Rows are one point carried round by a steady rotation, each followed by how many steps it has turned.
The counts run from 0 to 194.
[  2 -16  10  30  49   4  45  29  34   7  -4 -14  12 -26 -21  28   7   6
  18   2  22 -16 -16  40  37 -25 -26  21   4 -16   9 -26 -27   4 -41  21
 -11   5  35  30 -22  24  62 -28  -8  -8   4 -41  40  -7 -18  -5 -37  -6
  -7 -55  -7 -11 -17   3 -23  30 -10   6 -16 -28  10 -24  27 -12  41 -24
 -11  -1  68  71   9  50  15 -28  -8] | 185
[  1   0  27   5  66   4  51  29  24   6  -8   3  15 -36  -8  10 -14  12
  44  -9  19 -17 -13  21  24   5 -32  22  22 -23  18 -23 -40   6 -41  19
 -15   2  32  13 -35  31  57 -32  -3  -7  -2 -37  43 -20 -41  -5 -40 -13
  -5 -39 -23   4   1  -4 -45  22  -9  16 -22 -46   2   0  23   8  23 -34
  -9  13  55  58  19  43  21 -24 -13] | 34
[  6   2   2  22  60  31  31  36  38  -2 -14   4   8 -10  -9  11  15  10
  30 -29   9  -4 -32  24  26 -40 -37   5   0 -27  30 -18 -31  15 -45   5
 -19 -20  51  31   2  16  42 -42 -17  -9 -13 -23  46 -14 -31  -5 -46  -6
 -35 -46 -17  -2  11   4 -41 -13  -5  12 -29 -38   2  -5  10   3   3 -10
 -20   2  32  58  45  44  16 -27 -20] | 53
[-14 -13   6  14  50  30  44  37  26   9 -13   6  17   3  -1   0  17  15
  43 -24  13   2 -40  24  44 -28 -28  -3   1  -6  23  -4 -21  27 -29  11
  -3 -10  31  16 -28  15  76  -8   1  -4  27  -1  36 -15 -11 -22 -26  -7
  24 -62 -31 -22  10  -9 -38  21 -10 -21 -36 -40   7  -3  48 -12  10 -28
 -12   7  61  60  13  54   9  -5  -3] | 102
[-27 -11 -27  26  26  38  27  40  32  24 -11 -12  -7  -5  -6  13  27  12
  18   1  24 -24 -19  39  21 -48 -35  15 -21 -20  33 -19 -17   7 -13   2
  -3 -25  33  19  -3  29  81 -36  -2  20   3 -21  26 -10 -19  -3 -60 -15
 -24 -62 -31  -2  23  -7 -19  40 -19   6 -10 -15   3 -20  40 -15  22 -34
 -41   2  35  45 -10  21  15 -34 -19] | 95
[ -9  -3   9   9  47   8  25  28   7  -1 -17   9   5  -7  -6  -1  12  12
  40 -16  16 -31 -24  18  22 -20 -23  27  26 -24  27 -33 -41   4 -35  12
 -17 -16  54  24 -20  40  79 -32   1  -3  20 -18  18  -5 -20 -13 -28  -1
   2 -51 -11  10 -19  19 -37  18   5  15 -19 -26  -8 -14  35   0  15 -12
 -22   2  82  60  -4  38  41   2  -4] | 181
[ -2 -21 -15  26  40  14  35  53  40   8   7  -4  -5 -15  -9  11  16  20
  50  -3  29  -3 -34  43  51 -20 -25  18  15 -18  12  -9 -21  15 -18   4
  11 -29  35  34  -5  20  82  -3 -17   1  33 -30  30  -3 -16 -42 -34 -33
  -6 -50 -30 -13  15   8 -25  44  -3  12 -27 -40  -8 -17  18 -16  15 -24
 -32   2  44  44   3  19  16 -15  -1] | 106
[-32  18   4   8  48  33  39  28  21  12  -8  -9  10 -25  -4   8  -5   5
  35  -3  -2 -47 -26  37  14 -15 -22  47 -14 -23   8 -11 -26  -8 -32  28
  -5 -10  40  23 -21  17  61 -27  -7  -5  -7 -12  46   1 -32   2 -36  -3
 -15 -57  -1  16  -5  -2 -42   9 -12   2  -7 -38  29  14  32  21  32 -17
 -19   7  71  62  -7  48  18 -20  -1] | 46
[  4   7   9   0  55  13  36  22  22   6 -16   3  15  -4 -15  10  10  -3
  33 -34  13 -10 -33  38  37 -13 -19  33  23 -16  19  -5 -36  11 -39  -6
   1 -13  50  24 -25  25  55 -33 -26   8 -16 -34  75  -9 -31 -16 -33 -14
 -16 -52 -11   6  -5  12 -46  11   0  -5 -13 -37  -7   6  11  20  28 -29
 -26  21  48  29  38  45  31 -23 -13] | 156
[-21 -24  18   8  42  22  44  21  20   4   4   0  16 -21  -9  13  12  25
  50 -14  26 -24 -27  23  25 -15 -38  24   7 -11   8 -12 -15   2 -30  17
 -14   9  55  25 -14  12  48 -31 -19  -7  12 -33  62  -7 -40  -8 -45 -33
 -37 -53 -28   2  34  -1 -40   4  -1  -3 -19 -55  10   0  20  -9   8 -31
 -17   5  35  55  21  36   3 -32 -31] | 137
[-38  11  -3  -4  45  52  37  35  24  15   4  -5   4 -17   1  -9   4  33
  49 -16  21 -31 -12  32  34 -12 -35  26   8 -25   5  -2 -34   6 -31  -4
  -3 -23  38  24 -10  28  82 -23 -10  19  13 -25  34 -18 -30 -25 -51 -20
 -21 -49 -35  15  17   1 -28  24 -12   2  -9 -48  18  21  35   9   3 -26
 -29   7  32  31  14  12   8 -34  -8] | 125
[-13   4 -20  14  33  28  13  30  22  21 -19  -3  -8   4  -9   9  20  22
  31 -25  15 -21 -29  19  20 -46 -45  11   5 -13  28 -23 -35   5 -43  -2
 -17 -35  59  35   9  40  68 -38 -14  -7  11 -17  21  -5 -20  -9 -53  10
 -18 -58 -15  18  -8   6 -38   1  -2   8 -22 -27 -11 -25  34  -2   4 -11
 -34   9  63  54  12  28  24   3 -15] | 179
[ 17  -1  18  13  46  24  39  25  22  -4 -12  13   6 -15 -15  13   6   4
  50 -16  26 -22 -34  34  19 -28 -28  31  12 -16  17 -20 -21  -1 -43  11
  -4 -13  55  26  11  29  50 -37 -40  -5  -7 -39  54   6 -27 -31 -38 -18
 -33 -58 -31   8   7  18 -35  22   0  -6 -27 -24   9 -17  18 -11   4 -21
 -29   0  30  41  42  27  27 -34 -14] | 154
[ -2   4  18   4  30  29  41  27  34  17   1  -1   3 -15   1   9   3  -4
  46 -14  17 -41  -8  20  11   1 -26  32  19 -15  30 -21 -32  -5 -40  30
 -12 -18  37  24 -10  38  68 -54 -15  21  -1 -36  52 -12 -44 -14 -56   1
 -22 -54 -26  -5   3  10 -33  36  -3 -25 -16 -32  20 -14  43   5  -3 -23
 -19   9  45  56  17  20  12 -25  10] | 171
[-35  -2  -4   6  54  31  32  46  19   5 -11   8   2 -11   6  -1   7   0
  52 -17  -5 -26 -36  15  -9 -12 -37  24  -9 -23  22 -26 -27 -16 -36  12
  -6 -28  41  20 -11  23  58 -28 -19 -16  13 -19  51   8 -26   1 -20 -16
 -17 -64  -5  12  16   9 -43   4 -11  19 -22 -43   9  -2  26   9  14 -24
 -36   9  52  56  18  48  34  11  11] | 44
[-15   2 -16  13  37  36  32  71  46  19  19 -15 -16 -20 -13   8   6  -5
  38 -11  -5  -5 -33  19  17 -21 -36  20  10 -10  33 -36 -46 -10 -40 -14
  -9 -44  41   7   7  25  48 -31 -18 -11   0 -16  40   4 -35 -27 -49  -4
 -30 -45 -22   7   7 -25 -38  14 -21  -8 -36 -40  -8 -10  26   7   6 -23
 -27  15  43  49  17  15  23   1  -9] | 40
[ -5   5  -2   7  31  10  31  42  31  15   3  -6 -14 -15   4  15   5  11
  31 -19  18  -7 -27   9  15 -26 -37  26  23 -22  31 -33 -43   8 -13   0
  -7 -21  34   8 -20  28  53 -27   3  -1  13 -20  54 -10 -48 -20 -50 -18
 -31 -40 -31   8 -23  -8 -24  26  -5  -9 -11 -54 -17 -14  31  10   7  -8
 -34  22  71  47   0  42  37  -1 -25] | 161
[-19  10  14   6  29  36  40  30  16  14   5  -2   0 -20  -9  20  -2   4
  44 -11  15 -32 -41  19  12 -33 -26  45  -8   1   7 -29 -14  -1 -26  22
  -7  -9  40  16  -1  23  57 -27 -19  -7   4  -9  44  12 -32 -33 -42  -8
 -25 -58 -31  20   3 -14 -27  24 -10 -40 -25 -29  25   2  37  -5   3 -11
 -24   7  70  56  -2  44  15 -20  -8] | 150
[ -7 -19   5  25  60  15  54  45  27   3 -15  13   4  -9  10  12  25   9
  24  -8  14 -10 -16  19  19 -26 -30   6   7 -43  27 -22 -23  20  -5  21
 -10 -10  31  21 -35  17  75 -27  18   9  12 -17  48 -15 -19  -8 -21 -12
  -8 -59 -29 -15 -11  18  -8  36  -8   4 -12 -29   9  -9  32 -10  14  -8
 -31  11  68  68   8  57  31 -18  -5] | 81
[-16 -15  12  28  45  24  39  23  25   3   0 -14  16 -26 -18  30   8  14
  20   1  25 -42 -18  29  34 -29 -26  20   3 -23   8 -23 -22  -5 -35  30
 -15   2  47  32 -14  18  63 -41  -6  -7   5 -40  28  -8 -23   1 -40  -4
 -16 -53 -16   2 -16  10 -24  14  -8   4  -7 -35  20 -17  32 -23  37  -9
 -13   2  63  81  18  39   9 -26 -21] | 184
[-42  -2  11  -5  52  37  37  33   7  14 -12 -10   1 -11 -13  12   4   5
  33 -31  -3 -36 -34   9   7  -8 -44  21  -8 -28  22 -15 -37  -5 -29  -2
 -13 -27  53   8 -25  22  70 -37 -16  10  12   0  49 -10 -21 -21 -46  -8
 -41 -45 -16  31  -1 -15 -26  -2 -17   2 -19 -34  18  14  29  20   2 -12
 -14  19  42  52  27  37  25 -20 -24] | 146
[-17  -7   1  11  40  47  34  46  29  19   4   7  11  -5  -1   6  18  22
  40 -18  19 -10 -31  23  49 -34 -22   5   7   3  20  -9 -17  23 -26   9
  -7 -14  34  22 -12  14  67 -15   3  -1  15 -10  27  -5 -23 -26 -42  -8
   8 -59 -40 -25  17  -3 -32  22  -9 -38 -26 -53  12   1  54 -21   7 -30
 -21  10  59  67  10  40  -4 -10  -7] | 103
[-21 -17   6 -11  40  11  14  27  11  31 -17 -12   9  -1 -15  19  17  11
  24 -30  14 -14 -42  24  34 -15 -36  15  18  -9  25 -15 -33  10 -27 -17
  -4 -18  45   0 -34  31  72 -22 -14  -3  11  -6  45  -5 -22 -25 -43 -10
 -10 -48  -3  15  -9 -23 -36  14  -8   4 -15 -41 -15  -2  39   9  30 -42
 -28  24  65  48  10  46  34   3 -37] | 9
[ -2  13  -7  -5  40  23  37  19  29  33  -6 -17  11  -7 -19   3  -2  21
  32 -35  12 -15 -28  29  36  -5 -36  19  15  -8  17   2 -45  11 -50   5
 -12 -39  33  29 -17  43  81 -15 -24  11  11 -13  41 -33 -29 -30 -64  -3
  -5 -45 -13  20   4 -11 -45  25 -18   5 -19 -34   8  -5  37  25   7 -25
 -10   1  50  42  24  25  17 -18  -8] | 21
[-10 -17   3  16  46  41  34  52  12  -1  -6   0  13 -10 -26  21  11 -14
  41 -20   8 -10 -49  24  40 -25 -17  20  -6  -6  32 -18 -21  10 -22   2
  -5 -13  32   7 -23   3  64 -16 -20 -10  17 -23  32  -4  -7 -28 -29 -27
 -17 -51 -31  -8  36 -22 -42  27 -20  -9 -48 -40  -4  -1  18  -2  28 -51
 -22  11  41  52  17  37  15 -21 -35] | 119
[-24  -1   6   8  45  11  37  26   8  15 -10  -2   7  -9 -12  10   1   5
  40 -30  -3 -12 -51   7   7 -15 -42  36 -16 -10  13 -16 -19   5 -38  11
  -4 -16  36  24 -35  16  65 -19 -13  -6  25  -2  72  -6 -25 -15 -28 -21
 -14 -60 -14  12   8 -21 -37  12 -17  -8 -24 -28   7  -4  35  12   6  -9
 -26  10  77  56   5  62  26   2 -13] | 148
[ 13 -33   1  31  52   2  34  44  43  27  -4 -12   9   0 -13  40  25   4
  -4  -7  10  -5 -27  45  47 -29 -24   7   2 -20  21 -12 -21  20 -19  19
  -2 -21  42  32 -15  15  66 -22  -5  11   3   3  45 -11 -11 -26 -54   7
 -22 -57 -14 -18  -7 -12 -22  30 -11  -9 -22 -18  14 -10  33  -6  16 -19
  -6   4  59  64   1  40  19 -26 -17] | 84
[-11 -11  -7  26  37  24  29  43  38  14  12 -11   7 -10 -14  18  14  27
  30  -6  25 -15 -25  46  66 -24 -18  28  17 -10   0  -3 -29  13 -25  11
   5 -23  43  40  -3  20  89  -4 -15   9  32 -13  26  -8 -17 -41 -47 -18
  -2 -48 -27 -11  13   3 -29  40   2  -3 -22 -44   6  -6  34 -13  14 -22
 -18   0  52  51  -8  15   0 -22 -16] | 105
[ 16 -15  -8  19  37   5  20  35  25  20  -8 -12  -3 -13 -14  27  18   7
  31 -17  33  -3 -32  33  45 -20 -27  21  31 -25  21  -6 -31  19 -22  -1
   2 -38  34  20 -25  29  73 -11 -31  21   9 -29  45 -14 -32 -47 -54 -34
 -33 -38 -25   8  -1  -2 -26  31   4  15 -15 -36 -16  -2  11  11  19 -31
 -35  12  40  32  25  22  29 -25 -27] | 5
[ -2 -21 -11  23  44   7  24  34  22  22 -13  -6  -3  -4  -5  26  17  11
  35 -25  31   4 -33  21  30 -30 -42   4  27 -29  29 -11 -23  11 -19  -7
   2 -38  41  15 -12  30  69 -25 -28   9   9 -32  49 -11 -32 -40 -47 -33
 -29 -49 -21  12  11  -3 -22  22  -1  19 -21 -36 -23 -11  15   3  11 -32
 -49  15  31  34  43  36  28 -19 -31] | 6
[-19   9 -14   5  54  24  26  39  30  12 -23   2  -3  -2 -14  -8  27  13
  20 -16   8  -3 -22  63  38 -31 -16  33   6 -11  30 -39 -35  13 -31 -19
   9 -20  46  33  -7  28  72 -38 -11  -1   6 -16  41  -1   1  -5 -28  -1
  -4 -67 -10  -3 -14  17 -35  31  -9   7 -19 -17  -3 -16  37  -8  19 -18
 -26  10  60  30 -10  32  42  -1  -4] | 76
[-15   2   2   0  50  16  44  48  24  13 -14   4 -13 -16 -19  -1  -1   4
  45 -29  -1  -3 -34  18   9  -9 -39  20   8 -29  35 -31 -39   1 -22 -27
  -8 -35  38   3 -26  32  67 -28 -20   0  17 -22  65 -13 -21 -29 -37 -24
 -30 -46 -26  20   5 -14 -25  28 -26  19 -26 -21  -9  -5  18  20   3 -20
 -36  15  40  27  19  37  45  -8 -15] | 144
[ -4 -22   5  28  55  29  38  48  42  19  -4  -5   6  -2  -7  43  19   9
   2  -8  13 -21 -22  31  31 -37 -24   3  -1 -23  24  -9 -20  16 -17  22
  -6 -13  46  16 -18  10  60 -34   0  10  -4  -5  37 -10 -17 -18 -51   1
 -23 -57 -18 -15  -9  -1  -9  20 -11 -26 -14 -32  23   2  37 -18  16 -15
 -15  10  54  73  14  42  17 -38 -20] | 83
[  8  -4  11  15  36  11  31  26  31  23  -1 -13   0 -14  -9  27   6  10
  26 -13  37 -24 -19  43  51 -13 -21  24  33 -21  16 -11 -34  19 -18   2
   3 -19  40  19 -12  33  77 -24 -29  17  -5 -24  36 -14 -40 -56 -62 -17
 -33 -41 -28  12  -2   3 -23  41  -3  -4 -12 -36   3   2  21   2   8 -30
 -23  14  44  32  18  19  22 -49 -23] | 4
[  4  -7 -15  17  50   6  34  35  14  23  -9   1  -3 -21 -17  27   3  17
  11 -21   8  -8 -58  29  33 -36 -26  21 -11  -5   3 -10 -25  15 -17  -6
  -1 -29  38  25 -15  19  68   2 -13 -13   9   5  47  -4 -18 -30 -47 -15
 -28 -51 -16  24   8 -34 -31  12 -17   6 -32 -24   1   9  20  14  23 -30
 -34   8  65  33   6  43  24  -5 -28] | 131
[-11  -2   1  19  45   4  32  49  54  32  14 -27   4 -26 -26  14  -1   0
  15 -10   7   1 -24  28  38 -22 -43  21   4 -16  13 -27 -37   3 -38  -1
   8 -15  29  15 -11  20  56 -22 -30 -13   3 -13  55 -12 -43 -25 -56  -6
 -25 -38  -9   0   2 -28 -40  26 -25  11 -25 -41  -1 -17  21   7  11 -24
   7   3  47  55   2  35  16 -17 -14] | 38
[-10 -11  14  27  35  31  25  51  37  -2  -8   5   5   3   3   1  25  -5
  47  -5   7 -15 -15  17  11 -30 -39  23   9 -36  33 -31 -26  13 -29  36
  -6 -14  44  19   9  14  60 -45 -13   9   3  -4  40 -10 -45 -23 -51   4
 -31 -45 -28 -15  23  13 -48  24   0 -12 -24 -38   7 -20  26   0 -21  -9
 -10   4  44  66   3  36  15 -35  -9] | 70
[ 35  14  -2  27  59  15  35  48  32  -6 -16   4  -1 -26 -10  13   3  -9
  25 -19   4 -11 -32  37  30 -25 -12  30  16 -30  28 -22 -42  20 -27  14
 -16 -26  44  31  -9  17  49 -24  -9  -9 -18 -22  34 -16 -26 -26 -46   4
 -34 -44 -33   8   2   9 -37  23 -10  15 -31 -24  -2  -1   9  20  22 -17
 -20   9  58  49  13  29  33 -34 -10] | 51
[-28 -14   0   9  57  27  12  48  42  24  -2 -21  10   2  -2   3  20   2
  30  -3  -3 -25 -17  22  36   0 -41   6  18 -32  33 -10 -44   6 -31  10
   1 -22  47  14 -28  25  71 -36 -10   7  10   1  39 -12 -36 -16 -41  -3
  -2 -42   4   4  -2   1 -46  10  -5   8 -11 -51   7   3  39  18  15 -25
  -1  17  61  70   7  32  18  -4  -5] | 193
[ -2 -35  -5   4  49  14  16  45  24   5 -20   1  13  13  -6  10  37   8
  44 -14   5 -19 -20  37  41   3 -32  13  28 -21  40  -1 -37   5 -25   9
  -9 -25  51  42 -23  20  75 -25 -17  16  29 -13  47  -4 -16 -14 -37 -22
  -7 -50  -5 -21  20  17 -52  18  10   0 -30 -40 -15 -14  31   9  11 -28
 -16   7  47  47   7  17  25   2 -13] | 89
[  7 -12 -19  13  44  13  36  37  10  15 -11  12  -9 -19  -9  26   3  28
  30 -30  20  -3 -57  28  16 -44 -33  13 -10   1  14 -15 -21  15 -29  -1
 -10 -37  46  25  -5  24  62  -5 -17 -19  15  -1  43   4 -16 -27 -54 -21
 -32 -62 -33  19  25 -28 -27   6  -8   2 -39 -23  -3   2  25  -1   3 -32
 -42   3  54  39  14  42  21   2 -26] | 132
